In the rows, zero is written as 128.
X: rows in a few groups, each row roughly a mix of its group's directions (some rows in no group):
X (134 x 14):
[[ 99 104 121 129 102 110 123 145 123 112 144 188 126  54]
 [122 154 130 164  92 123  99 180  93 127 137 121 193 128]
 [137 136 118 170 107 135 125 119 187 126  88 128 158  67]
 [191 139  73 163 123 148 117  96 110 153  97 148 134 140]
 [197  97 124 127 167  80 144 122 155 162 127 151 128 120]
 [ 87 151 102  89  92 175 158 139 157 136 161 144 150 156]
 [148  78 147  55 139 150 143 107 103 122 152 151 108 147]
 [149 137 132 152 102 134 111 115 128  71 129  80  77  84]
 [150 146 165 161 185 145 133 104 101 130 167 150  82 128]
 [137 102 160 104  92 124 141 127 151 199 115 133  75 132]
 [ 89  52 141 107 120  95 116 117 106 111 164 134  97 122]
 [115 142 137  83 160 128 131  88 148  74 138  76  95 132]
 [ 85 122 178  86 112 151 165 149  93 108 158 105 109 143]
 [144 164 119 153 115 144 114  95  84 128 110 121  72  74]
 [121 111 153 151 135 178  62 119 101  91 106 158 146 118]
 [149  92 115 161 196 108 123 103 159 146 146 171 131 114]
 [114 115 115 137 148 152 141 114  76  62 151 177 148 121]
 [146 203 155 124 152 147 155  99 144 122 146 130  91 162]
 [146 109 154 140  85 148 133 180 182 100 160 122 162 131]
 [140 155 123 185 129 129 142 137 116 101 117 112  50 106]
 [106 102 107 175 155 136 166  95 150 138 124 157  84  86]
 [136 159 126  99 153 119  86 148  70  67 140 130 140 118]
 [121 112 147 109 118 144  37 115 153 121 143 126 167 138]
 [150 166  78 157 171 134 168 125 110 156 105 124 116 170]
 [ 67 141 133 162 128 184 128 107 160  91 154 150 125 136]
 [107 179  89 116 105  69 137 133 144 147 140  97 102  94]
 [ 91  74 107 130 126 141 138 121  86 102 110  79  94  97]
 [106 147  91 207 123  99 151 109 156 148 127 152 149 134]
 [110 115 198 111 101 109 116 131 112 153 128 164  71 138]
 [115 135 125 145 183 139 140 163  99 110 171  69 156 123]
 [134 153 147  90 127 116 132  70  76 148 110  92  95 104]
 [110  69  99 137 134 102 119 128  71 169 144 140 162 147]
 [116 199 129 136  81 169 161 144 110 122 148 117  96 128]
 [108 130  99 161 117 104 104 142 178 109 130 122 172  67]
 [164 107 152 152 126 179 165 179 146  97 116  91 138 126]
 [157 155 157 123 140 112  81 145  62 130 115 163 111 162]
 [122 108 179 106 154  90 183 102  78 132 116 147 129 131]
 [125  98 165  95  94 138 136 100 185 154 132  78 107 135]
 [ 88 113 134  89 110  95  88 139  83 128 123 146 130  69]
 [138  84  98  95 136 159 184  72 149 126 147 129 116 137]
 [121 176  78 119  82 147 174 144 153 115 124  95 109 148]
 [123  94 113  93  71 106 109 137 152 142 134 113  93 185]
 [142 107  65 186 121 162 167 145 140 140 158 122 116 125]
 [104 115 102 125  71 139 142 137 157 137 142 102  65 168]
 [149 139 179  90 184 128 171 108 100 121 141 136 112  95]
 [117  94 117 160 122 152 158 177 185 145 149 164 145 152]
 [137 138 119 122  67 130  60 154 162 110 146 128 162 122]
 [167 125 116  97 145 155  99 153  83  98 139 113 188 146]
 [153 138 135 147 140 160  48  82 130  99 101 132 124 127]
 [ 74 128 100 151 167 116 122  94 184 118 138 102 162 116]
 [149 103 109 179 168 122 138 100 135 147 126 159  92  72]
 [167 153 107 141 154 110 156 127  87 117 132  90  75  86]
 [112 119 135 163 140 147  97 149 162  95  92 137 125  56]
 [111 123 108 167  99 178 121 112 126  74 145 130  73 145]
 [155 172 100 125  90 133 136 126 134 139 107  58  84 135]
 [120 130  94 103 169 137 126 110 123  50 139 129 126  80]
 [148 124 126 130 128  69 135 118 149 154 111 156 169  61]
 [140 129 113 102 142 107 161 124 163 124 141  51 111 172]
 [ 95 118 126 150  71 146 124 105 130 129 121 182  81  91]
 [109 123 162 106 121 161 150 136 141 137 161 168 167 193]
 [141  93 123 163 144 137 140  51 144 114 117  78 115 132]
 [142 143 152 154 131 125 125  93 165 170  88 107  74 165]
 [136 116 137 120  79  75  92 138 147 113  94 137 157  76]
 [ 98 171  89 152  84 112 116 147 103 166 137 125 125  76]
 [119 151 129  88 141 118 147  72 121  91 158  86 101 167]
 [126 183  84 146  69 136 102 132 144 116 165 126 102 107]
 [ 89 124 157 121 189 104 103 109 102  92 125 101 123 171]
 [110 130 143 147 156 102 156 125 117 143 157 143 157 211]
 [142 115  82 137  92 111 123  68 169 129 124  93 154  95]
 [ 97 107 143 147 142 167 194 102 149 143 150 177 127 141]
 [134 133 102 135 203 135 132 103 179  99  97 106 109 120]
 [135 118 125 145 111 144  97 115  77  71 150 170 175 119]
 [107 153 114 132 154 117 141  71  95 117 134  89  74  94]
 [131  89 144  80 139 100 130 111  81 107 105  72 103 136]
 [150 179 107 143 168 156 118  77 128 146 108 152  91 159]
 [131 109 104 134  75 123 116 192 136 107 126 137 136  67]
 [150 154 154 129 151 117 106  80 166 102  84  93  99  94]
 [ 87  97 118  87 115 118 106 165  96 140 115 105 150 187]
 [152 140 145 124 125 111  74  66 107 116 141 169  95  99]
 [150 178  98 110 150  98 113 112  89 171  78 111 141 126]
 [ 99 161 124 156 161 161 154 104 187 120 152 166 144 150]
 [100 101  92 134 122 102 131 137 188 172 103 161 163 146]
 [116 123 111 163 142 161 117 152 170  92 104  99 164  74]
 [157 102 113 171 110 112 121 182 154 147 153 125 152  73]
 [158 142 158  97  91 146 108 106 182  98 159 123 174 129]
 [200 121 141 124 133 123 156 100 158 104 148 102 151  81]
 [ 86 109 119 131 143 140 173 101 106  70 172 155 149 135]
 [144  75 115  92 126  58  95 140 114 155 118 106 144 130]
 [134  79 151  90 127  91 120 171  77 136 165 144 138 143]
 [110 144 167 137 134 111 119 125 118 111 158  98 173 203]
 [117  86 114 182  97 147 118 150 130 127 161 140  83  80]
 [162 128  90 113  85 122 182 171 153 126 126 108 171 140]
 [149 156 100 117 196  99 116 105  80 167 119 126 123 142]
 [127  98 144  71 163 130 174 142  87 129 139 130 143  80]
 [ 92 137 121 130 134 134 191  79 165 131 126 158  82 137]
 [174 135 107 117 138  89 112 150  94 129 137 114 125  52]
 [125 181 128 105 157 111 108 142 145 113 101  70  81 107]
 [117 138 105 155  73 165  98 176 171 116 154 149 134 137]
 [118 113  74 150  93 148 143 153 176 129  92  96 144 165]
 [144 116 147 116 117 109  76 121 102  87 178  74 113 111]
 [137 116 105 152 123 168 148  87 174 128  89 115  86  86]
 [120 123 164 162 157 121 134  86 182 131  70 150 111 121]
 [134 172  95 127  77  61 104 107 125 152 150 123 126 119]
 [146 124 147  84  81  97  99 143  78 113 125  77 123 115]
 [ 80 107  77 157 100 139 158 164 145 161 114 166 136 136]
 [ 96 155  82 160 180 157 114 107 154 153 119 142 133 170]
 [111 129 180 132 131 167 157 136 108  66 177 124 125 113]
 [119  78 118 106 153 112 118 162 122 158  88 144 177 171]
 [ 99 124  84 101 127 137 165 152  72 158 159 123 139 170]
 [120 111 173 137  70 157 138  97 140 153 109 125  70 119]
 [117 109 144 105  93 100 135  78 169 137 172  96 148 165]
 [139 150 144  87  88 100  93 134  61 119 163 135 137 144]
 [130 138 117 133  55 144 166 160 128 105 183 143 140 141]
 [ 85 178 123  88 103 171 135 152 119 125 175 150 113 147]
 [136 175 108 157 145 108  74  99 141  75 109 108 127 102]
 [ 85 146 115 164  90 152 100 166 124 134 160 176 106 153]
 [108 147 154 104 110  96  65 125  88  98 110 110  97  99]
 [ 89  57 145 124 129 122  87 136  81 109 152 151 123 117]
 [111 124 112  84 110 129  55 152 125 148 149 137 180 138]
 [133 103 128 146 138 163 165  51 155 118 126 123 111 168]
 [167 163 148 112 167 114 188 104 108 127 122  99 113 168]
 [136 112 153 119 126 124 149 126 152 177 143  93 154 204]
 [159 157 118 107 134 147  90 101 172 103 112  60 128 131]
 [180 160 145 103 151 109 177 167 128 140 129 107 174 139]
 [145 144 158 131 136 196 139 163 112 115 110 163 147 178]
 [155 122 156 101 147 118 104 115 169 107  92 114 141  57]
 [129 137 101 102  99 101 164  99 158 168 159  77 135 160]
 [104 137  88 157 157 167 176 108 168 160 113 133 110 159]
 [ 96 155 133 178 115 110 130 169 176 156 112  83 151 119]
 [151 170 134 160 143 158  93 149 121 112  90  69 152 147]
 [ 96 115  65 150 119 147 133 159 114 158 123 113 129 191]
 [108 121  56 118 115 168  90 171 147 148 142 113 147 118]
 [132 178 112 140 115  91  68 133  95  84 135 131 148 100]
 [128 113 184 145 148 107 141 143 102  93  70 113  85 138]]
one row of each group, then the others: which group is each in?
[145 133 103 138  73 131  60 135 156 103 149 106 141  95] => Q
[ 91 129 151  99  96 159 122  97 145 108 108 181 120 181] => M
[143 153  91 134 141 139  87 139 101  67 116 130 148  72] => A

[ 86  67 143 137 137 129  89 169 128 140  92 165 147 115] => Q
[148 110 200  97 139 108  85 104 122 116 138 140 171 143] => Q
[137  88 190 135 165 133 144 114 173 127  91 160 154 125] => Q
[ 92 155 135 108  61 124 174 169 153 132 139 126 158 128] => M
[ 67 173 105 145 117 142  86  93 156 106 145 101 143 124] => M
[151  85 165  88 148 152 146 135 149 178 107 126  90 158] => A
[203  84 169 100  98 113 138 156 125 121 123 140 116 133] => M
[116 136  94  98 149 161 158 136 156 166 125 122 166 190] => Q
[ 99 135  86 165 115 119 151  95 187 109 140  97 153  98] => A
[135 133 117 159 100 123 178 179  97 139 168 173 125 150] => Q
[147 136 138  72  86  86 148 109  93 135 115 103  79 131] => M
